Each row has a name. Each piece below is followed by the name of the row it came from, unless a question asks for something else. Each question is about the rows just above it. Places in a row count from 0.

[138 129 138 131 122 169  62] : j116
[141 129 128 135  61  55 127] : j822
[168 120 155 166 117 166 134] : j733
[126 127 123 127 102 131  84] : j994
[174 126 162 142 211 150  78] : j920
[130 112 110 106 137 150  92] : j907
[ 97 129 138 131 122 169  62] : j450
[117 121 141 143 122 124  83] : j301
Changed j450: [ 97 128 138 131 122 169  62]. Place and old value:  1, [129]
Where does [138 129 138 130 122 169  62] differ from j116, and what was there?  3, [131]
[211] is at row and place  j920, 4
Where does [126 127 123 127 103 131  84] differ from j994, and what was there?  4, [102]
[78] is at row and place  j920, 6

[135 108 132 118 143 154 122 174 138]  j450
[159  98 121  99 141 154 130  83 147]  j853
[159  98 144  99 141 154 130  83 120]  j116
[113 117  85 120 134 127 109 128  89]  j994
[138 153 148 144 128 110 115 107 133]  j733
[135 113 132 118 143 173 122 174 138]  j597
[ 88 111 132 120 137 158 137 150 138]  j874
[ 88 111 132 120 137 158 137 114 153]  j654
Where does [135 113 132 118 143 173 122 175 138] differ from j597, and what was there?  7, [174]
Where in the named rows is [147]?  j853, 8
Where does [ 88 111 133 120 137 158 137 114 153] differ from j654, and what was there?  2, [132]
q: [135 113 132 118 143 173 122 174 138]  j597
[127] is at row and place  j994, 5
[109] is at row and place  j994, 6
q: [ 88 111 132 120 137 158 137 114 153]  j654

[132 150  57  57]  j994
[152 126 151  56]  j920
[152 126 161  56]  j301
One entry of j301 was changed: [152 126 161  57]. Where, and from what?  3, [56]
One entry of j920 was changed: [151 126 151  56]. Where, and from what?  0, [152]
One entry of j920 was changed: [152 126 151  57]. Where, and from what?  3, [56]
One entry of j301 was changed: [152 127 161  56]. Where, and from what?  1, [126]
q: [152 126 161  56]  j301
Where in the named rows is [132]?  j994, 0

[129 110 153 135 131 124 107 126 113 128 123 136 145 131 171 100 134 120
 109 141 131 120 156 134 123 163 123 126 142 113 144 176 152 108 104 126
  76 131 135 104  93 114  91 108 120 112 136 131  99]  j874
[116 105 140 102  96 113 175 152  99  98 111 113 149 170 139 145  90 153
 165 153  95 114 130  98 119 122 127 136 167 157 132 138 144 182 139 133
 126 121 139 124 151 173 102 154 163 147 130 131 123]  j853
[120 127 126 134 151 108  78 105 111 129 145 148 111 101 131 112 125  88
  95 110 140 122 132 142 126 139 123 103  98 110 121 118 113  82 113 125
  95 111 107 124  91  74 124  88  78 111 120  95  99]  j450
[109 135 126 129 123 131 160 139 157 131 114 130 120 121 103 145 149 143
 151 115 105 123 113 133 146 122 153 131 106 114 117 123 114 143 117 108
 157 156 118 142 157 139 112 129 154 118 117 118 137]  j301
[109 135 126 129 123 131 131 139 157 131 114 130 120 121 103 145 149 115
 151 115 105 123 113 133 146 122 153 131 106 114 117 123 114 143 117 108
 144 156 118 142 157 139 112 129 154 118 117 118 134]  j116
[129 110 153 135 131 124 107 126 113 128 123 136 145 131 171 100 134 120
 109 141 131 120 156 134 123 163 123 144 142 113 144 176 152 140 148 147
  95 125 168 127 135 119 130 122 139 149 154 150  86]  j654
[106  96 119 150  92 105 120 125 126  99 127 129 114 125 139 113 114 119
 102 122 112  97 120 112 108 135 113 104 125  99 137 132 135 117 110 103
 111 132 142 112 112 105 111 114 121 116 150 133 109]  j822
[144 156 164 146 157 154 182 152 155 136 164 138 166 214 177 161 139 164
 194 201 162 147 149 155 126 151 162 140 189 186 148 191 219 223 183 149
 177 143 198 119 154 170 169 186 204 213 164 181 133]  j733
q: [106  96 119 150  92 105 120 125 126  99 127 129 114 125 139 113 114 119
 102 122 112  97 120 112 108 135 113 104 125  99 137 132 135 117 110 103
 111 132 142 112 112 105 111 114 121 116 150 133 109]  j822
[101] is at row and place  j450, 13

[159 196 143  74 168 150] -> j853
[159 177 169  74 168 150] -> j450
[174 135  79  45 195  79] -> j301
Changed j301: [175 135  79  45 195  79]. Place and old value:  0, [174]
Changed j301: [174 135  79  45 195  78]. Place and old value:  5, [79]
Where does [159 178 169  74 168 150] differ from j450, and what was there?  1, [177]
Row and place of [177] in the named rows:  j450, 1
Changed j450: [159 177 170  74 168 150]. Place and old value:  2, [169]
Row and place of [195] in the named rows:  j301, 4

[125  82 112  89 108  81 109  57 154]  j907
[137 160 151 142 149 164 147 141 110]  j301
[115 168 180 113 130 187 162 110 153]  j994
[140 125 149 150 138 166  89 169  76]  j822
[203 128  60 147 182  49 106 154  93]  j874
[164 159 128 153 172 109 128 122  76]  j450
[135  84 100 144 121 100  79 151 117]  j853
[100 160 107 128 115 158 163  39 196]  j654
[127 128  99 162 105 104  56 172  95]  j116
[141 105 134 125 133 148  84 170 106]  j597
Changed j853: [134  84 100 144 121 100  79 151 117]. Place and old value:  0, [135]
One entry of j116 was changed: [127 128  99 162 105 105  56 172  95]. Where, and from what?  5, [104]
[148] is at row and place  j597, 5
[142] is at row and place  j301, 3
One entry of j822 was changed: [140 125 149 150 138 166  89 169  77]. Where, and from what?  8, [76]
[108] is at row and place  j907, 4
Row and place of [170] in the named rows:  j597, 7

[ 59 137 107 136] = j733
[ 91 125  60 137] = j654
[132 121 138 129] = j301
[59] is at row and place  j733, 0
[136] is at row and place  j733, 3
One entry of j654 was changed: [ 91 125  60 136]. Where, and from what?  3, [137]

[128 127 146 126 128 146 132 107 147 126 128 140 123 150 127 107 121 128
 126 129 128 127 111 119 120 129 141 110 133 124 135 128 126 135] = j116
[127 130 113 129 131 118 128 135 118 131 129 122 120 115 130 137 127 131
 127 132 129 130 132 127 129 130 122 125 130 126 111 129 127 128] = j920
[125 131 124 126 127 128 134 120 126 128 128 124 122 125 128 130 125 130
 122 129 125 130 124 129 123 129 120 128 132 120 133 129 131 130] = j597
[123 130 113 129 131 118 128 135 118 131 129 122 120 115 130 137 127 131
 127 132 129 130 132 127 129 130 122 125 130 126 111 129 127 128] = j853
[126 129 129 127 123 126 126 130 128 126 125 133 120 129 126 125 121 128
 130 126 130 127 130 128 128 127 144 123 128 132 118 129 130 134] = j874
[130 139 125 129 131 126 135 127 124 131 128 160 132 127 131 130  87 135
 130 136 128 132 128 100  78 132 198 130 139 116 127 131 130 142] = j907
Where do [125 131 124 126 127 128 134 120 126 128 128 124 122 125 128 130 125 130
 122 129 125 130 124 129 123 129 120 128 132 120 133 129 131 130] appear?  j597
One entry of j853 was changed: [123 130 113 129 131 118 128 135 119 131 129 122 120 115 130 137 127 131
 127 132 129 130 132 127 129 130 122 125 130 126 111 129 127 128]. Where, and from what?  8, [118]

[143 136 113 125 121] -> j994
[116 120 135 130 135] -> j301
[118 118 118 134 118] -> j450
[122 126 105 124 119] -> j733
[138 136 109 119 129] -> j874
[136 143  55 111 124] -> j654
[128 134 115 122 107] -> j822
[142 123 121 126 151] -> j116
[128 131 149 110 113] -> j597
One entry of j733 was changed: [122 126 106 124 119]. Where, and from what?  2, [105]
Changed j597: [128 131 149 109 113]. Place and old value:  3, [110]
Row and place of [109] in the named rows:  j874, 2

[128 118 128 136 178 142 132 128 128 128 139 132 128 128 150 112 130 123
 120 173 128 101 128 110 104 141 105 150] -> j654
[ 72 115 144 144 139  95 110 128 112 157  99 159  99 120  71 118 128 124
 106  96 132 159  97 146 105 128 134  90] -> j874
[113 116 133 135 140 128 104 105 117 167 120 135 130 146  99 125 114  88
 126 124 149  97 117 157 111 121 103 135] -> j116
[152 128 158 129 128 114 199 128 101 121 101 129 134 160 145 107 128 128
  89 132 122 160 109 111 154 144 106 159] -> j920
[186 116 145 128 202 144 173 170 106 109  62 110 128 128 170 131 170 138
 128 159 120 128  36 128 122 152 106 117] -> j994
[115 128 132  86 140 117 160 151 128 104 111 103 159  99 150 128 128 140
 128 139 111 123  91 101 115 137 108 128] -> j907
[105 134 107 140  86 116 123 111 142 117 150 126 118 111 120 116 112 123
 131 108 118 111 176 128 133 100 142 140] -> j822
[139 129 125 115 116 140 128 132 126 117 106 128 140 128 141 125 119 128
 112 130 124 128 157 151 133 141 135 120] -> j301
[130 136 146 158 128 141  87 118 128 132 126 141 109 150  99 119 171 132
 106 136 129 142 154 150 111 110 140 126] -> j733
[161 130  84 200 140 128 145  61 128  88 121 130 214 174 197 105  95  44
  81 140 142 136 128 143 123  98 134 141] -> j450
[128 181 100 171 136 128 168 128 136 129 181 126 142 176  98 152 131 134
 147 123 128 184  87 104 199 156 138 168] -> j597
[158 130 124  77  72 154 116 128 128 120 120 113 141 128 138 152 128 181
 147 131 127 124 163 120 169 177 114 129] -> j853
Which row holds [113 116 133 135 140 128 104 105 117 167 120 135 130 146  99 125 114  88
 126 124 149  97 117 157 111 121 103 135]?  j116
q: [158 130 124  77  72 154 116 128 128 120 120 113 141 128 138 152 128 181
 147 131 127 124 163 120 169 177 114 129]  j853

[ 90 102 173 134 126  93] : j301
[131 156 204 146 120 155] : j654
[ 91 147 160 173 126 209] : j733
[141 139 124 105  78 140] : j907
[120 114 155 119 146 139] : j116
[114 109 101 107 177 146] : j874
[146 108 193 146 128 117] : j597
Where does [114 109 101 107 177 147] differ from j874, and what was there?  5, [146]
[91] is at row and place  j733, 0
[141] is at row and place  j907, 0
Where in the named rows is [107]?  j874, 3
Changed j116: [120 113 155 119 146 139]. Place and old value:  1, [114]
Row and place of [128] in the named rows:  j597, 4
Where does [146 108 193 146 129 117] differ from j597, and what was there?  4, [128]

[104 125 109 114 128 130 110 139 107 132 114 140 128 151 133 138 125 121] -> j116
[163 137 106 180 136 144  84 137 176 140 117 189 142 141 136 143 138 114] -> j853
[128 115 104 122 121 117 109 153 130 116 100 153 126 150 125 116 123 113] -> j994
[197 160  87 202 139 129 121  96 216 140  89 147 149 112 148 138 145  89] -> j450
[101 131 142  80 116 127 164 165 100 120 160 111 119 123 122 117 118 143] -> j597
Changed j116: [104 125 109 114 128 130 110 139 107 132 114 140 128 151 133 138 125 120]. Place and old value:  17, [121]
Where does [197 160  87 202 139 129 121  97 216 140  89 147 149 112 148 138 145  89] differ from j450, and what was there?  7, [96]
Row and place of [164] in the named rows:  j597, 6
Where in the named rows is [101]?  j597, 0

[147 160 211 143  46 164 123 101 149 160  81 174 173  92  69 182 108 146
 146 142 124 143  90 106  99 130 128 106 149 155 164  86  75 125 149  97
 172 137  46 118  52 141  99 137 167  86 161  58 174 132 111 200 146 175
 181 157  60 118  47 176] -> j450
[119 158 106  85 151 130  94 123 104 103 127  92 156 151 109  99 131 142
 151 120 143 139 128 123 118 138 143 128 128 136 166 154 127 123 128  89
 114 114 154 108 123 115 123 152 157 154 103 109 111 114 129 101 145 114
 101 119 127 144 156 115] -> j874
[119 160 107  84 150 130  92 122 103 103 128  91 158 151 131  99 131 143
 153 120 143 140 128 123 118 138 143 128 128 137 168 155 125 122 128  87
 115 114 153 108 122 115 122 154 159 155 102 107 110 114 128 100 145 113
 101 119 126 145 156 115] -> j994
Row and place of [150] in the named rows:  j994, 4
One entry of j994 was changed: [119 160 107  84 150 130  92 122 103 104 128  91 158 151 131  99 131 143
 153 120 143 140 128 123 118 138 143 128 128 137 168 155 125 122 128  87
 115 114 153 108 122 115 122 154 159 155 102 107 110 114 128 100 145 113
 101 119 126 145 156 115]. Where, and from what?  9, [103]
q: [147 160 211 143  46 164 123 101 149 160  81 174 173  92  69 182 108 146
 146 142 124 143  90 106  99 130 128 106 149 155 164  86  75 125 149  97
 172 137  46 118  52 141  99 137 167  86 161  58 174 132 111 200 146 175
 181 157  60 118  47 176]  j450

[181 182 203  48 120 204  68 211 114  67 161 128 169 117  62  84  68  87
 151 153 132 118  70  73 180 162 143] = j450
[183 163 107 130 117 131  83 164 168 128 185 111 107  81  98 110  69 135
 134 143 135 115  98  87 139 158 117] = j116
[178 148 125  75 107 172  58 184 179 111 183 113 140 136  87  87  50 125
 139 141 116 121  62  88 164 145 117] = j733
[189 189 211  59 149 201  48 208  63  38 141 133 189 155  44  93 109  55
 110 121  99 154  60  69 148 177 138] = j597
[122 137 189  57 149 212  61 147  64  38  88 113 138 175  68 110 162  79
  96 106  86 137 104 101 143 139 128] = j654
[181 154 158 103 132 177  57 170  62  50 121 127 159 159  74 103 135  70
  98 127 100 168 106  64 130 169 122] = j853
[201 144 122 117  97 148  90 174 165 127 178 129 144  65  88 106  73 133
 141 156 130 109  68  89 178 158 133] = j874
[131 130 131 132 135 134 131 127 140 138 135 143 129 111 106 116 128 127
 113 135 112 140  96 140 130 135 142] = j907
[202 124  93 157  88 117  79 141 147 129 156 136 127  82 107 100  94 141
 111 154 108 162  91  91 140 177 100] = j994
[169 166 151  89 112 153  59 171 137 110 169 121 147  95 110  93  61 105
 137 141 130 145  74  94 161 138 128] = j920
[201 144 122 117  97 149  90 174 165 127 178 129 144  65  88 106  73 133
 141 156 130  89  68  89 178 158 133] = j301
[201 144 122 117  97 148  90 174 165 127 178 129 144  65  88 106  73 133
 141 156 130 121  82  88 153 168 112] = j822
Changed j822: [201 144 123 117  97 148  90 174 165 127 178 129 144  65  88 106  73 133
 141 156 130 121  82  88 153 168 112]. Place and old value:  2, [122]
[122 137 189  57 149 212  61 147  64  38  88 113 138 175  68 110 162  79
  96 106  86 137 104 101 143 139 128] is in which row?  j654
Where does [201 144 122 117  97 148  90 175 165 127 178 129 144  65  88 106  73 133
 141 156 130 121  82  88 153 168 112] differ from j822, and what was there?  7, [174]
Where do [183 163 107 130 117 131  83 164 168 128 185 111 107  81  98 110  69 135
 134 143 135 115  98  87 139 158 117] appear?  j116

[156 209 138  72  59] -> j301
[103 121 158 156 210] -> j920
[108 113  91 210 157] -> j994
One entry of j301 was changed: [156 209 138  73  59]. Where, and from what?  3, [72]
[91] is at row and place  j994, 2
[59] is at row and place  j301, 4
Where does [103 121 158 156 211] differ from j920, and what was there?  4, [210]
[157] is at row and place  j994, 4
One entry of j920 was changed: [103 122 158 156 210]. Where, and from what?  1, [121]
[108] is at row and place  j994, 0

[111 123 116 122 112]  j853
[111 102 116 105 138]  j994
[111 102 116 122 112]  j822
Changed j853: [110 123 116 122 112]. Place and old value:  0, [111]
Changed j853: [111 122 116 122 112]. Place and old value:  1, [123]
Changed j853: [111 123 115 122 112]. Place and old value:  2, [116]
Where in the named rows is [105]?  j994, 3
The row with [111 102 116 122 112] is  j822
Where does [111 124 116 122 112] differ from j853, and what was there?  1, [123]
[138] is at row and place  j994, 4

[ 61 129 150 171  56 161] -> j301
[190 112  72  60 185  78] -> j733
[107 104 104 103 107 103] -> j907
[105 104 102 103 105 104] -> j654
[113  50 129  82 169  57] -> j597
[127 131 123 126 122 132] -> j450
[102] is at row and place  j654, 2
Changed j733: [189 112  72  60 185  78]. Place and old value:  0, [190]

[ 93  89 118 177  73 194 163 148  64 167  79 188 183  84 169] : j301
[172  92  70 170 127 194 182 103 179 142 117  85 205 162 149] : j920
[111  93 105  68 198 196 133  78 118  67  71 156  60 140  81] : j853
[ 94 120 109 206  57  59  53  74 183 155 145 159 154  81  64] : j597
[159 168 118 186  74 172  93 117  90 199  84 204 137 185 203] : j874
[114  85 144 161 205 173  71  71 125 170  78 102  90 122  66] : j654
[178  46  52 162 210 163 106 138 204 164  49  57  73 138  74] : j822
[148 189  68  72  64  78 126 111  79  92 143 164  77 120 157] : j450
[ 55 194 124 199 161 203  87 100  74 153 123 141 149  58 179] : j733
Where does [ 55 194 124 199 161 203  87 100  74 153 124 141 149  58 179] differ from j733, and what was there?  10, [123]
Changed j654: [114  85 144 161 205 173  71  71 125 170  78 102  90 121  66]. Place and old value:  13, [122]
One entry of j822 was changed: [178  46  52 162 210 163 106 138 204 164  50  57  73 138  74]. Where, and from what?  10, [49]
[177] is at row and place  j301, 3

[130 125 185 159 148 132 127 166] : j301
[130 125 185 159 148 132 127 169] : j822
[129 131 199 129 152 129 138 183] : j874
[130 128 148 136 180 125 139 164] : j450
[131 121 144 150 173 125 136 175] : j597
[134 151 155 137 145 171 127 154] : j907
Where does [130 125 185 160 148 132 127 166] differ from j301, and what was there?  3, [159]
q: [130 125 185 159 148 132 127 166]  j301
Where does [131 121 144 150 173 125 136 176] differ from j597, and what was there?  7, [175]
Row and place of [138] in the named rows:  j874, 6

[159 125 141 120  97 124 103 170] = j597
[132  90 124  74  95 111 123 141] = j654
[159 124 103 100 110 147 136 174] = j853
[139 124 196 114 112 101 146 117] = j874
[159 125 119 120  97 124 103 170] = j450
[159 125 119 120  97 112 103 170] = j733
[140 138  91  85 147 145 141 127] = j301
[127] is at row and place  j301, 7
Where does [159 123 103 100 110 147 136 174] differ from j853, and what was there?  1, [124]
[85] is at row and place  j301, 3

[129 132 135 138  68 125] -> j874
[159 155 109 122 183 114] -> j654
[131 155 137 113 104 137] -> j597
[129 132 135 117  68 125] -> j301
[131 140 137 113 104 137] -> j920
[117] is at row and place  j301, 3
Where does [128 132 135 138  68 125] differ from j874, and what was there?  0, [129]

